(in the rows, 128 means zero)
Families of rows that turns and mirrors carry onto each other, the same ones carrying the whole set onto itself: the rest of each named row's family, in list order
4 families of 8 rows
poso: [122 124 136  83 122 142 121 118 116 133 129 135 123  85 126  81]
lereg: [123 116 123 127 106 158 128 108 139 128 152 112 124 100 119  80]
tunos: [138 118 104 122 133 130  96 128 110 121 156 151 135 170 168 140]
nekig: [141 130 104 134  96 158 133 137 133 144 124 139 101 107 110 125]
motu: [135 114  92 143 101 146 123 130 117 149 156 121 107 127 120 145]
boka: [133 119  92 149 101 148 116 132 126 142 163 132 114 131 117 141]
lani: [124 130 131 124 104 153 132 100 127 133 154 112 123  98 110  90]
Dekob: [142 129 109 136 131 144 107 135  94 133 123 162 115 157 136 154]
muf: [136 128 150 104 136 142 113  94 119 108 136 133 144 140 159  80]
Pemib: [131 118 103 128  83 145 126 131 140 149 129 138 102 105 113 120]
ruv: [130 115 140 104 148 125  95 115  86 121 132 159 138 149 155 100]
defez: [147 119  98 114 136 128 100 137 109 132 151 145 131 167 168 138]
Liku: [137 121 147 103 149 141 114 107 125 107 146 127 137 146 156  81]
lugot: [131 123  95 136 101 139 128 129 131 140 165 126 106 135 118 149]
topen: [131 124 109 134  85 160 126 132 130 138 127 145 107 100 108 130]
desa: [130 124 140  90 144 135 101 122  89 110 133 165 144 140 159 107]
Luv: [117 127 137  89 112 151 129 113 120 117 130 141 129  89 134  78]
Simus: [145 123 111 135 116 146  99 142  96 132 130 167 122 150 136 156]
ramu: [147 130 110 114 128 130 102 123 116 123 143 153 138 172 167 142]
Los: [128 115 139  99 138 141 109 107 119 104 147 133 144 138 168  80]
gati: [148 118 113 116 132 131 107 130 121 121 152 141 127 175 167 142]
lofi: [127 125 135  84 113 147 138 119 121 128 129 129 122  91 135  78]
Puvos: [128 122 141  88 150 132 114 117  79 115 133 150 136 142 162 108]
mep: [117 119 125 127 114 155 135 105 130 128 142 106 113 101 120  79]
besut: [133 122 131  98 149 139 112 109 122 110 136 133 136 141 169  75]
Nemov: [139 123 110 131 124 141  95 131 102 133 113 158 112 150 139 159]
vanok: [112 117 138  89 114 133 126 112 117 129 139 135 128  95 132  73]
dilap: [131 128 101 119  96 152 121 132 137 147 120 143 100  99 109 127]
Rume: [134 118 144  93 150 133  94 119  82 118 123 152 135 135 157 111]
legud: [146 117 112 142 117 138  95 136 110 139 121 162 113 159 137 150]
mot: [137 131  95 136  94 139 122 128 124 151 162 133 117 131 118 148]
Nuvok: [121 127 127 123 119 150 133 107 134 127 161 109 116 107 110  86]

The rest of the family of defez: nekig, motu, Dekob, lofi, Puvos, mep, besut
The rest of the family of lani: muf, Pemib, ruv, ramu, vanok, legud, mot

Families of rows that turns and mirrors carry onto each other, the same ones carrying the whole set onto itself: the rest of each named row's family, in list order
4 families of 8 rows
gisa: [109 115 137 137 125  70 138 116 102 133]
rini: [160 123 152 146 165 120 141 142 153 148]
ser: [101  99 138 152 133  93 147 108  90 129]
Tuk: [113 121 151 139 130  77 132 142 103 148]
Tebo: [ 99 115 107 155 147  80 136 110 112 126]
fir: [155  94 122 142 135  80 153  95 132 117]
vom: [132 136 162 144 157 114 132 154 134 158]
rab: [102 118 129 134 139  85 152  95 115 126]
loda: [ 96 124 122 156 150  83 124 133 106 141]
lobi: [ 92 130 145 135 143  88 140 118 109 140]
sabin: [102 108 153 153 137  97 137 134  88 143]
mido: [159 113 129 166 169 114 127 148 148 144]
Telo: [125 102 125 138 128  69 147  95 112 121]
takab: [148  98 100 161 159  99 144 102 143 119]
Bab: [128 109 121 137 145  95 159  83 133 117]
zime: [163 117 161 149 146 101 132 157 137 154]
kig: [110 129 135 159 158  98 120 155 117 150]
sov: [165 103 114 165 166 109 137 122 150 131]
Gidu: [135 125 161 144 138  91 126 159 118 158]
gefad: [138 124 136 165 166 110 121 161 134 154]
lunum: [176  95 131 146 142  93 149 110 146 125]
bulo: [119 110 165 156 145 111 133 154 101 156]
Nelar: [170  84 142 163 151 119 155 112 133 128]
beda: [167 110 140 145 163 118 150 117 156 135]
Fumo: [155 104 126 140 156 107 157  93 150 121]
rig: [121 106 100 156 151  86 142  97 125 114]
Naro: [105 137 157 137 147  98 133 145 116 154]
ber: [148 106 165 163 152 121 136 152 117 154]
Tedi: [168  94 156 164 155 126 146 137 129 142]
budog: [181 104 147 150 148 101 139 136 147 141]
ganug: [151  81 130 157 144 107 158  93 121 117]
Nesev: [124  86 128 152 139  95 156  90 104 118]

The rest of the family of ganug: ser, sabin, bulo, Nelar, ber, Tedi, Nesev
The rest of the family of rini: vom, rab, lobi, Bab, beda, Fumo, Naro

Families of rows that turns and mirrors carry onto each other, the same ones carrying the whole set onto itself: the rest of each named row's family, in list order
4 families of 4 rows
tibo: [167 146 124 146 160 150 163 163 149 114 130 123 139 111 157 114  83  94
 133 103 149 123 127 108 141 152 124 137 136 128 139 132 126 158 135 126
  81 118 149 169 168]
sel: [100 120 108 130 125  93 128 137 122 125 138  92 134  87 190 131  96 142
 116  86 150 117 139 114 154 105 105 106 106 164 191 164 150 121 117 114
 115 131 140 141 132]
fil: [152 150 122 128 160 140 162 158 120 103 130 130 139 114 160 119  76  83
 134 104 145 116 126 125 122 134 125 115 126 141 123 120 107 152 133 126
  96 127 148 167 172]
derof: [141 116 124 121 118 110 186 139 141 146 108  96 101  87 163 145  85 125
 131 113 113 104 119 147 122  92  83 138 140 141 155 108 169 136 177 123
 114 137 143 113 123]
Til: [116 133 107 144 137 135 147 104 118 131 144  93 128 111 142 114 144 118
 160 131 144 122 120  93 122 117 151 153 116 115 159 127 114 175 151 126
 128 134 115 128 145]
banet: [ 98 111 114  99 115  90 140 137 111 131 139  94 122  86 198 142 111 132
 120  84 139 120 145 124 135 110 102 101 119 171 174 163 139 115 126 116
 112 127 124 137 134]
lisu: [122 113  94 115 117  92 128 140 114 138 138  93 132  89 190 146  97 132
 134  87 144 104 129 115 145  95 108 113 115 160 189 182 149 126 146  96
 107 113 132 135 147]
rit: [112 143 116 156 139 135 143 121 129 122 155  99 151 123 167 128 138 110
 161 141 149 127 108  98 149 119 143 156 104 108 155 143 112 165 138 137
 124 130 114 120 140]
feri: [114  97 107 112 131 101 128 144 130 125 127 101 146 101 202 148 109 125
 127  85 142 107 152 107 152  99  98 114 123 167 171 177 159 116 134 112
 102 117 132 138 133]
Pelam: [151 141 142 132 159 146 173 164 144 110 129 130 136 121 157 120  99  85
 131 102 142 130 131 114 112 142 130 128 126 140 116 119 123 143 130 152
  84 132 146 142 163]
Mosep: [102 125 100 155 140 145 132 111 128 123 159  95 131 101 152 124 128 120
 166 141 152 115 114  96 142 124 149 152 130 127 149 135 129 161 138 128
 139 139 124 152 139]
tibi: [156 146 140 130 151 131 169 164 146 117 135 111 141 107 161  95  84  80
 136 102 141 125 132 115 123 156 110 129 146 134 137 121 115 148 129 139
  91 119 161 166 152]
guk: [156 128 142 115 117 107 196 135 133 143  88 110 130  97 178 137  98 125
 115 112 111 113 129 151 142 113  78 133 122 127 165 113 156 144 169 121
 105 133 133 113 115]
sida: [105 141 110 153 145 126 139 118 124 131 166  88 124 111 149 128 132 134
 168 140 142 112 108 109 143 115 134 148 105 114 137 158 118 163 144 139
 121 133 108 129 146]
musu: [147 125 140 127 104 118 187 136 145 152  98 115 126  81 174 155 100 133
 134 127 123 110 117 147 140 118  93 139 130 135 159 119 183 132 167 128
 117 132 142 103 127]
zodi: [146 111 124 126 130 115 197 159 158 142 108 112 112 101 171 147 101 122
 126 110 116 111 107 159 118 115  85 146 123 126 165 116 160 139 173 121
 111 135 133 105 116]

The rest of the family of fil: Til, feri, musu
The rest of the family of zodi: sel, tibi, sida
The rest of the family of derof: tibo, banet, rit

Families of rows that turns and mirrors carry onto each other, the same ones carrying the whole set onto itself: the rest of each named row's family, in list order
4 families of 8 rows
kepin: [109 112 179 128  97 133 106 112 111 103 169 152 134]
sila: [107 138 164 135 124 108 140 119 101 127 131  96 179]
Foma: [121 136 167 145 121 142 143 109 113 120 126  82 177]
vetez: [117 150 157 158 121 144 144 121  92 112 110 121 180]
zopor: [117 127 176 115  94 139 122 130 107 103 146 126  96]
Sena: [117 118 144 158 112 118 124 109  99 121 104  93 173]
fepif: [108 136 160 131 116 133  86 122 127  95 146 146 116]
Kuvuz: [124 131 150 155 145 122 143  99 122  79 132 100 167]
Guben: [123 147 151 170 113 122 161 127  86  93 121 121 165]
bonol: [106 115 177 135  91 143 124 127  91 101 146 124  97]
Tugab: [107 121 174 146 100 143 108 139 120  99 159 141 108]
detun: [120 120 170 131  96 148  97 112 102  88 168 150 130]
vipe: [123 125 162 150 119 134 142 129  98 116  98 114 184]
nusiv: [118 153 159 139  88 140  96 117  98 106 158 143 118]
Fote: [106 115 168 124  85 117 113 107  74 109 152 122 118]
demap: [133 131 150 145 128 120 138 150 104  92 121 100 180]
zasom: [142 135 141 147 114 134 138 126 102  93 133  78 176]
gamin: [114 143 156 155 137 145 138 107 120 110 118  99 177]
Noz: [120 144 154 159 138 115 155 140 108  86 112 120 159]
boz: [139 101 170 126  90 120 114 109 113  90 127 157 127]
temi: [109 102 178 113 114 140 106 109  99  87 145 133 116]
Digab: [106 110 170 152  84 137 106 126 121 108 155 143 115]
geg: [143 155 131 152 113 134 106 132 109 105 107 106 167]
Norus: [137 146 144 157 119 131 148  94  97  79 136  99 168]
Tul: [131 125 185 115  95 119 126 107 114 100 150 160 133]
Lopo: [123 131 183 132  87 120 137 116 132 111 154 126 102]
Gar: [131 116 169 151  82 131 122 108 137 108 131 134 103]
totib: [ 95 101 166 124 114 110 103 120 109 104 140 120 110]
Guko: [138 148 161 143 121 131 137 149 106 106 124 113 187]
gode: [144 139 146 154 117 145 126 126 126 104 125  87 178]
Naf: [127 110 172 111  96 145 104 112 102  89 136 139 113]
fugi: [132 174 151 133 126 123 122 132 115 113 132 102 172]

The rest of the family of vetez: kepin, zopor, demap, zasom, gamin, Digab, Naf
The rest of the family of Guben: Kuvuz, Noz, boz, Norus, Tul, Lopo, Gar
The rest of the family of bonol: Foma, Tugab, detun, vipe, temi, Guko, gode

Families of rows that turns and mirrors carry onto each other, the same ones carrying the whole set onto itself: the rest of each named row's family, in list order
4 families of 8 rows
vib: [112 146 144 136 113 115 142 149 125 120 107 109 137 142 163 137 123 147
 151 130 102 109 125 149 121 126  90 128 124 139 170 147 149 106]
taf: [141 153 156 133 139 113 122 133 111 158  91 149 110 113 128 121 119 162
 142 128 139 154 118 178 139 141 148  94 134 129 121 135 149 131]
Riv: [136 160 133  86 100 132 134 159 126  99 116 120 129 122 156 164 112 130
 135 127 108 173 127 154 157 148 133 107 142 127 161 128 147 121]
Befak: [125 150 143  96 132 127 136 141 134  88 117 119 140 141 170 169 119 113
 126 128  97 169 117 149 144 142 124 102 151 114 165 130 141 109]
res: [119 145 131 127 119 117 150 149 146 134  97  95 129 147 159 150 121 125
 140 114 108 111 124 136 113 127  97 126 130 131 175 142 143  91]
Zik: [145 142 101 134 143 122 126 135 123  87  96 134 149 129 103 156 147 114
 141 137  95 152 112 140 105 148 134  95 151 147 104 145 107  95]
rados: [120 156 144 102 125 117 141 156 137 133  89 106 130 140 149 140 118 145
 152 113 121  90 133 143 102 128 116 130 122 153 160 140 144 100]
nafan: [136 141 147 121 148 142 121 139 137 124 108 123  99 141 134 139  94 122
 164  98 133 126 104 174 116 138 146  76 114 156 113  95 127 121]
Bos: [133 129 101 138 121 108 129 165 116 120  86 179 120 120 163 163 107 113
 122 126 121 128  88 141 124 141 125 105 103 122  96 159  83  97]
Rabu: [126 143 164 138 151 121 114 149 125 142  75 152 110 120 127 123 108 154
 141 133 140 140 112 186 145 142 143 112 119 128 138 136 140 130]
bekim: [131 135 108 138 103 123 143 156 119 137 105 166 126 107 167 153 104 107
 108  94 130 120  84 145 120 131 116 110 113  98 110 157  93 114]
riva: [139 160 138  93 114 128 132 154 143  90 119 118 132 146 159 171 100 118
 118 113 107 157 113 137 157 146 119  92 138 127 156 114 141 110]
guvan: [133 134 110 126 122 132 111 129 114 138 141 154 133  92 169 124 153 137
 118 111 128 119 107 145 141 102 107  74 108 131 116 137 120 134]
goz: [150 110 109 106 141 115 108 145 119 142 133 152 140 109 168 131 166 130
 118 117 132 120 104 141 130  99 110  76 112 109 121 129 119 114]
pem: [115 149 137 113 103 124 149 159 132 131 103 110 121 144 173 134 111 130
 158 121 112 106 145 145 119 129 102 120 126 159 160 137 136  92]
tad: [141 141  93 140 144 120 129 154 112  96  82 141 142 138 112 141 146 125
 141 141  88 144 136 135 105 128 116 100 136 163 112 148 123  87]
kizav: [150 122 135 132 141 124 112 160 156 109  88 134 130 124 126 111 132 103
 132 138 138 121 144 107 110 129 108 115 148  99 106 141 125 103]
Kan: [135 123 109 108 144 125 125 119 111 131 144 165 133  96 166 147 162 124
 113 115 131 127 110 148 131 105 106  73 115 139 126 135 120 114]
muk: [124 142 150 136 145 117 138 147 114 159  93 163 131 117 153 119 107 150
 140 138 128 159 109 181 153 142 143 108 103 116 125 153 127 129]
visom: [161 125 120 120 125 129 104 181 141  92  91 134 128 129 133 119 120 104
 131 137 120 142 137 105 109 127 120 113 148  95 109 123 131 119]
fosuz: [139 159 137 103 129 143 138 158 133 100 125 130 140 142 165 153 106 127
 145 123 119 184 123 158 151 164 136  97 148 122 146 129 151 114]
roka: [134 141 150 127 143 138 121 142 137 129 106 143 107 126 144 155  78 111
 166 103 135 107 125 164 112 142 158  86 105 154 108 105 123 119]
Ponaf: [146 139 136 103 140 131 133 137 128 136 123 126 111 129 142 157 106 120
 148  90 144 112 113 166 111 120 145  90  93 147 110  84 117 118]
gabov: [131 126  99 137 125 119 142 167 107 121  99 165 139 122 158 171 117 110
 119  93 119 128  92 160 127 128 117  98  97 104  99 161  93  97]
pufiv: [139 136 107 130 140 113 138 129 118 106  89 138 148 120 106 152 151 120
 129 131 106 141 131 124 106 130 134  98 158 155  91 160 124  95]
lale: [134 144 105 108 133 108 139 136 101  89  72 135 143 131 130 153 149 122
 137 144  90 128 122 131 105 139 117  96 144 161 115 152 121  88]
bov: [163 132 110 136 110 151 118 168 155 103 101 130 136 122 146 125 126  96
 134 137 130 134 143 114 124 134 110 111 146  88 118 128 146 109]
kotu: [163 124 118 141 128 122 109 149 158 102 102 145 136 113 147 123 121  96
 138 134 131 131 142 107 106 138 131 120 153 102  96 139 124 108]
ronil: [136 134 142  99 149 137 136 138 141 142 114 136 120 118 152 138 100 123
 158 107 136 112 115 167 119 130 166  72 111 155 105  94 122 105]
rivut: [128 137 111 137 108 114 135 156 100 120 103 170 121 109 168 166 107 116
 107  91 141 119  92 146 139 139 114 102 104 128 103 144  91 115]
Bopo: [145 121 110 119 129 139 113 141 119 133 141 144 123 105 143 137 169 132
 121 125 136 128 117 143 122  83 110  75 119 114 100 128 131 122]
zaden: [134 140 148 135 139 116 147 149 117 150  87 152 119  97 138 129 109 158
 149 123 147 150 114 190 138 146 155 115 118 111 116 141 141 117]

The rest of the family of Zik: vib, taf, bekim, riva, kizav, Kan, roka
The rest of the family of Ponaf: rados, Bos, muk, fosuz, lale, bov, Bopo

Families of rows that turns and mirrors carry onto each other, the same ones carrying the whole set onto itself: the rest of each named row's family, in list order
3 families of 5 rows
vubo: [126 117 105 108 171 141 112 155 125 191 109 101 109 119 106 110 114 127
 103 144 142 146 127 128 155 116]
veso: [142 103 108 113 163 147 124 148 118 185 119 106 115 112 108 104 115 135
 113 132 138 145 123 123 151 115]
vaziz: [135 145 134  73 160  98 131 162 143 106 130 142 108 138  89 143 145 128
  85 131 128 140 119 137 162 144]
bomud: [121 131 177  89 143 118 114 118 155 162 129 109 142 139 127 155 128 125
  99 145 151 131 136 126 213 114]
zuve: [139 113 109 102 175 146 127 143 117 186 117 109 122 117 105 101 111 133
 110 143 136 150 116 130 150 110]
zonu: [140 146 132  84 168  89 124 168 139 117 138 147 114 136  99 135 147 139
  79 138 119 129 128 131 153 140]
Natud: [132 108  96  91 123 146 100 139 140 139 157 133 162 149  89 124 172 108
  97 114 166 141 128 133 164 111]
zose: [150 128 147 139 151 111  89 121 138 138  91 160 163 145 120 131 122 128
 101  97 145 130 104 124 147 122]
tid: [145 123 150 127 144 103  79 122 148 155  97 156 165 133 117 133 111 137
 104 104 144 141  97 119 141 122]
rebo: [147 152 129  78 159  95 122 167 143 111 129 138 107 134  96 148 147 132
  84 129 134 139 126 144 154 143]
pubin: [134 128 147 123 147 109  80 122 152 155  97 161 167 138 125 128 115 127
  97 101 139 130  98 118 139 124]
Vizi: [140 116 100 101 122 146 105 137 135 150 158 138 167 149  86 131 180 109
  97 122 165 141 127 133 166 107]
pubuf: [132 120 108  90 122 152 108 134 140 142 158 140 167 148  83 137 162 107
  96 109 167 140 124 128 158  88]
kisim: [136 136 165  82 141 131 101 109 153 164 138 102 139 133 125 152 125 122
  90 146 147 136 130 141 216 110]
pagad: [125 132 168  92 139 128 115 119 158 154 129 102 139 135 126 158 118 122
  95 145 149 118 137 130 212 108]

The rest of the family of pubuf: vubo, zonu, zose, kisim
The rest of the family of pagad: zuve, rebo, pubin, Vizi

